In the data rows, 128 means zero.
Each row below has a hidden score, from 0 to 40, with 20 about the middle. What is it? The score is a weighted sum of the row's numbers plus the product of two more (or one squared), each taken from its middle value.
[165 158 168 141 136 181  70 164 148 166 137 133 138 112 105 144] -> 19
[ 95 161  71 143 131 156  73 119 150 152 151 134 101 129  85 190] -> 13
[158 145 191  88 114 143 133 146 160 174 127 153 121  66 117 117] -> 13
[112  87 124 109 134  95 172  80  84  87 145 113 101 140 147 122] -> 24
[144 167 187 111 143 187  69 136 140 133 133 113 168 133  71  97] -> 18
[ 91 118  80 140 123 140 113 120  98 121 134 114 130 168  96 153] -> 16
[ 94  94  82 168 153  86 170  92 144 157 156 129  52 102 131 166] -> 23
[140 136 142 134 124 117 165 151 105 126 120 146 104 102 172  70] -> 17
[139 121 141 101 112 183  76 100 120  69 113  93 150 192 116 152] -> 30
[ 63 133  76 183 139  92 135  69 157 181 130 140  81  83 119 148] -> 19
[126 126 106 165 113 111 149 149 121 127 145 118 131 114 140 116] -> 16
[124 130 159 129 111 141 130 131 103 121 110 136 145 122 175  63] -> 15
[170 147 147  96 142 113 108 152 151 181 120 191 134  95 137 100] -> 21
[ 89 138 113 131 131 116 165 118 142 136 124 152 123 105 139 140] -> 23
[ 75 109 109 148  78 154 148  89  92 132 134  92 156 173 106 123] -> 11
[166 144 177  82 121  91 138 159 172 147 161 159 109  76 158  68] -> 17
[119  97  76 132 128  66 211 127 103  90 131 113 110 131 183  90] -> 23
[128 142 140 109 102 132 144 128 112 125  62 142 146 151 133 101] -> 18
[105 109 106 123 125 165 105 128 113 144 153  90 116 153  70 170] -> 12
[109 116  99 164 162 112 127  83 133 162 151 147  70  68 152 149] -> 18
[111 130 122 167  99 168 107 126 126 129 143  98 161 164  91 166] -> 13
[ 87  83  91 126 123 104 175  81  75 106 107 122 136 136 164  92] -> 19
[138 138 164 147 134 166  82 137 171 133 137 154 101 111  86 119] -> 22
[ 97 105 110 139 129  91 138 123  72  81 117 112 105 137 143 143] -> 38
[130 107  86 143 109 155 137 108 134 112 113 110 147 174 106 141] -> 27
[117 152 107 123 159 113 104 138 125 168 125 110 136 129 109 156] -> 21
[ 97 114  83 183 162 101 117 134 150 193 160 122  85 111 116 161] -> 18
[132 125  75 178 132 149 114 102  92  72  99  68 180 217  62 178] -> 23
[168 158 159 131 132 117 153 142 113 100 142 177 113 113 188  70] -> 21
[ 95 137 139 157 137  96 149 122 122 120 107 131  60 116 153 117] -> 24
[145 113 196 118 133 157 146 152 107  85  99 178 159 118 134  74] -> 17
[143 147 122 156 112 163  99 145 165 131 122 105 162 166  85 126] -> 35
[158 115 174 117  99  81 169 118  72  76 104 125 139 122 170 104] -> 26
[117 126  93 162 128 172  97  86 136 138 116 101 148 166  65 179] -> 22
[122 130 121 133 126 171  89 131 109 127 154 110 155 160  88 161] -> 12
[ 65 107  70 142 145  70 190  69  88 145  99 148 121 115 171 129] -> 38
[118 104 140 157 158 112 147 135 120 118 100 116 168 169 119 129] -> 22
[155 191 130 110 136 118  99 134 146 147 155 138 113 119 136 147] -> 19
[107 123 140 127 157  83 137 133 176 185 149 159  93 109 152  87] -> 19
[156 150 149 137 148 137 152 163 152 130  97 129 150 102 141 102] -> 25
[126 136 113 114 160 111 164 149 178 165 136 163 126 108 147 101] -> 23
[ 90 122  96 107 100 117 132  98 112 126 140 122 104 147 108 159] -> 20
[141 145 147  90 140 123 170 147 101  83 108 118 149 124 171  89] -> 21
[ 79  96 117 120 134  91 157  87 129 112 121 128 112 138 152 129] -> 21
[ 74 116 111 116 137  94 139 141 109 122 113  98 136 137 145 123] -> 29
[131 121 132 140 130 129 126 207 134 140 167 144 130  82 130 166] -> 28
[ 95 107  87 171 133 136  93 135 152 165 179 114 132 129  68 178] -> 12
[ 72 125  96 139 134  81 127  90 164 110 149  95  98 110 122 190] -> 26
[136 109 109 124 126 109 175 147  96 136 115 129 110 103 174 118] -> 21
[165 195 183  97 152 166  97 128 155 157 147 132 114  86  94 116] -> 17
[153 137 156 117 128 160  82 166 178 140 143  89 143 116 109 135] -> 23
[119 111 125 141  81 173 109  97 106 126 116  83 166 176 104 160] -> 13
[160 151 162 125 116 146  80 179 103 105 114 119 142 155 107 135] -> 15
[129 128  82 135  68 167 144  73  99  89 138 102 163 177  96 145] -> 14
[156 147 151 116 119 149  79 137 129 137 115 111 122 126 118 130] -> 17
[130  92 115 144 145 168 104 124 136 169 147 141 108 132 111 153] -> 17
[ 87 121  85 125 122  90 147 125 141 161 128 130 107  83 153 122] -> 20
[101  89 140 129 145 115 137 100  95  92  91 110 128 178 155  95] -> 20
[112  62  90 141 117  94 170 100  83 111 122 106 124 122 154  94] -> 16
[ 91 115 109 173 157  88 193  77 139 156 141 148  93 121 126 118] -> 22
[120 125 161 170  90 135  91 108 125 111 119 170 117 113 114 131] -> 13
[111  96 128 122 109 103 192  80  73  62 108  86 140 144 167  97] -> 21
[114 121 109 140 110 122 144  54  87 149 170 104  81 100  99 144] -> 21
[131 125 149 171  81 147 117 128  75  78 128 100 189 171 123 117] -> 13
[141 122 132 135 123 156  69 109 122  98 127 104 139 182  54 142] -> 20
[125 138 101 141 105 109 124 100 109 124 127 141 102 140 146 131] -> 16
[149 145 109 116 169 132 126 143 173 155 136 154 108  82 154 126] -> 26
[ 88 117 111 177 154  82 134 130 174 191 157 168  55  76 112 152] -> 23
[110 117 141 151 112 164 118 135 134 144 130 133 149 104 129 129] -> 12
[123 100  89 129 120 119 171 152 110 130 116 119 137 130 148 116] -> 16
[151 134 198 106 129 102 120 173 150 148 139 160 129 101 151 126] -> 19
[181 147 114 117  72 138  98 105 100 136  80  87 143 148 128 131] -> 24
[ 91  95  70 140 143  89 175 103  77 133 134 113  91 141 137 121] -> 30
[143 112 140 118 148 101 189 104 159 133 141 169  96 112 163  91] -> 26
[164 117 138 117 138 129 100 110 160 105 157 144 140 101 118 109] -> 28
[129 131 135 122 154  82 157 158 194 140 133 148  92  71 158  86] -> 21
[115 121 112 131 123 105 185 119 106  86  99 107 139 149 170 103] -> 21
[146 153 197 151 137 158  80 168 190 148 178 115 141  95 124 122] -> 20
[130 119 116 111  99  77 158 118  95  82 114 121 172 146 148  91] -> 19
[164 121 136 110 136 122 152 110  99 120 121 121 147  97 144  94] -> 17
[133 129 155 133 160 132 132 155 168 161 155 153 123  99 108 119] -> 17
[131 150 144 109 127 193  87 121 106  81 126 116 135 177  66 163] -> 14
[100 117 104 144 128 115 190 155 134 130 145 163 118 112 148 106] -> 21
[125 116  81 144 132 163 103 100 123 141 172  89 121 164 109 175] -> 16
[ 84  99  58 166 110 149  94  88  70 108  96  63 165 192  84 166] -> 13
[ 91  91  93 143 117 128 138  83  93 106 138  85 102 135 135 128] -> 14
[ 84 120 102 110 127 114 138  85  71 112  89 101 110 164 136 113] -> 21
[175 138 143 118 120 127 141 158 113 104 136 115 136  93 157  89] -> 16
[144 126 110 154  92 167  80  99 100 114 112 136 155 168  71 186] -> 15
[ 98  75 127  97  91 137 154  96  93  77  88 143 163 175 127  88] -> 14
[127  92  88 154 125 123 116 118  92 110 129  79 179 201 101 161] -> 17
[110  94  94 113 129 128 179 116  77 109 136 129 127 147 171 119] -> 20
[145 162 106 118 114 142 104 140 158 140 136 122 139 127 104 117] -> 20
